Each scene shows the same named points in several views, each turned, perhaps mirrored, and shifted as a whole.
A view may leave some points out, and in a few views one point is out of place. Which views, in the order they come, and which point in each? Write no view if none.

-- scene 1 --
panel a:
  q760 -9 -1 -11 5 6 -6 19 -5 -17 -8 21 3
  q934 -12 -2 -13 11 7 -3 22 -1 -14 -9 11 0
  q359 -7 -3 -14 5 6 -5 18 -4 -12 -12 21 6
  q203 -5 -2 -18 3 5 -10 20 -10 -10 -18 23 10
  q887 -12 2 -22 13 5 -11 31 -14 -11 -19 6 3
  q815 -14 -2 -10 11 8 -1 21 1 -17 -4 11 -3
  q622 -9 1 -17 7 5 -10 26 -11 -14 -15 16 5
panel b:
  q869 19 -19 9 0 7 0 -11 11 4 -1 6 -17
  q934 20 -24 8 -1 2 3 -18 14 -1 1 8 -15
  q760 21 -25 5 -4 -8 0 -20 18 -4 2 6 -11
  q622 20 -18 5 -4 -6 -6 -11 16 1 0 2 -13
  q815 22 -30 10 -1 1 8 -20 14 -2 2 10 -15
  q359 16 -20 3 -3 -6 -3 -21 19 -4 1 6 -12
  q887 22 -15 8 -3 2 -7 -2 12 6 -1 1 -17
  q203 15 -14 0 -5 -10 -10 -17 20 -3 1 2 -11
panel c:
  q622 -8 3 32 5 25 31 12 5 -4 10 -17 21
  q815 -16 -2 45 -4 24 35 21 10 -5 3 -22 14
  q869 -9 1 37 -2 26 37 17 15 -6 12 -13 15
  q934 -12 -1 41 -2 25 35 19 10 -5 7 -19 15
  q760 -11 -2 39 4 24 29 17 1 -3 3 -24 19
  q203 -2 -1 30 11 26 28 13 0 -4 10 -22 18
  q887 -7 7 29 2 26 36 10 14 -5 16 -9 21
  q359 -6 -3 37 6 25 29 17 1 -5 7 -23 15
panel d:
  q622 -12 1 -8 5 0 -12 2 18 18 28 -3 6
  q887 -17 4 -3 -6 3 -7 1 17 23 27 -5 5
  q359 -11 -3 -10 15 -2 -13 -4 19 17 26 2 7
  q815 -21 -3 -15 14 -10 -1 -7 18 19 25 -6 6
  q203 -7 -1 -7 11 3 -19 0 19 17 27 3 7
  q934 -19 -2 -12 11 -6 -4 -6 18 20 25 -3 6
  q760 -12 -3 -14 16 -5 -11 -2 18 14 28 -4 6
panel e:
  q815 12 10 -5 2 -16 15 -4 7 -5 12 3 3
  q359 11 15 1 7 -7 6 4 12 -4 8 0 5
  q203 6 15 4 12 -3 1 7 14 -2 5 -4 3
  q887 -2 4 0 17 -13 7 -2 6 5 0 -6 -6
  q760 9 14 0 3 -10 7 3 10 -7 12 -1 2
  q622 6 12 2 12 -7 4 4 12 -1 5 -3 2
  q869 6 5 -3 13 -14 13 -5 6 4 2 0 0
  q934 10 9 -3 7 -14 13 -3 7 -2 7 2 3
panel f:
  q815 -3 20 6 0 -16 56 -1 22 -7 -4 18 -6
  q869 -2 16 10 4 -7 57 -7 21 -9 3 6 -10
  q622 -7 9 1 11 -8 55 -7 30 -5 -1 8 -11
  q934 -3 17 7 3 -14 57 -4 23 -6 -2 13 -8
  q203 -8 6 0 12 -16 57 -10 34 1 -3 6 -13
  q359 -6 11 2 8 -20 58 -6 30 0 -4 10 -10
  q887 -5 10 6 11 1 54 -9 25 -10 4 2 -12
  q760 -7 13 0 7 -17 56 -3 30 -2 -6 16 -8
Moved in: panel e
  moved in panel e: q622

-- scene 2 --
panel a:
  q649 -5 -5 24 -18 13 -20
  q8 1 -19 12 -16 -5 -8
  q663 18 -7 21 -9 3 -17
  q497 12 -12 9 -1 -4 -12
  q266 8 -6 21 -6 -3 -12
  q787 -3 -32 18 -10 11 -34
  q458 15 -15 22 -21 7 -19
  q834 -5 -12 20 -6 5 -6
  q796 14 -9 32 -4 6 -29
  q678 10 -17 32 -8 3 -24
  q389 9 -9 28 -21 1 -25
  q333 7 -5 22 -2 18 -22
  q628 7 -6 8 -4 7 -27
panel b:
  q458 -15 26 -15 30 -38 -41
  q628 0 23 -30 17 -33 -32
  q649 -13 34 -12 18 -24 -40
  q266 -3 38 -14 22 -35 -28
  q8 5 38 -10 24 -34 -45
  q389 -20 36 -21 25 -39 -41
  q333 -12 20 -19 9 -37 -27
  q787 -3 21 -26 10 -54 -52
  q796 -19 28 -22 19 -47 -26
  q834 0 35 -6 8 -35 -35
  q663 -11 29 -18 28 -38 -26
  q497 8 32 -17 26 -38 -28
panel c:
  q8 16 -9 15 -2 6 -3
  q663 27 -11 -7 2 16 1
  q458 14 -10 -7 6 9 0
  q678 23 0 -7 6 7 11
  q796 28 0 -11 8 15 12
  q834 19 -10 15 -3 15 14
  q266 28 -8 4 -6 14 3
  q497 33 -9 10 3 14 -5
  q333 14 -8 4 9 17 21
  q628 23 -1 5 11 28 -1
  q787 10 7 9 25 8 10
  q697 1 -6 16 3 -2 -14
panel d:
  q787 -33 -25 -3 5 -31 -1
  q697 -36 7 4 16 -36 -18
  q663 -25 4 -17 13 -17 10
  q628 -13 -9 -16 10 -21 0
  q497 -15 6 -5 7 -20 6
  q458 -35 1 -16 18 -25 4
  q8 -27 6 3 14 -22 -5
  q678 -36 -6 -13 6 -16 11
  q333 -20 -15 -17 18 -10 10
  q266 -22 6 -8 10 -10 5
  q796 -31 -9 -20 6 -12 13
  q834 -23 -3 5 18 -8 1
  q649 -30 -12 -13 21 -10 -6
panel e:
  q649 -65 -45 58 -2 3 -19
  q266 -71 -55 39 1 -11 -20
  q697 -52 -51 38 10 5 9
  q787 -70 -31 57 -5 -9 6
  q497 -68 -48 32 3 -18 -15
  q8 -59 -55 41 8 -8 -7
  q458 -65 -47 39 -12 3 -11
  q834 -61 -54 53 2 -15 -18
  q628 -72 -33 42 3 -9 -19
  q333 -70 -38 52 -10 -11 -26
  q796 -83 -45 47 -15 -7 -16
  q389 -74 -51 45 -8 7 -12
  q678 -78 -49 47 -13 -7 -9
Moved in: panel b, panel c
  moved in panel b: q649
  moved in panel c: q333
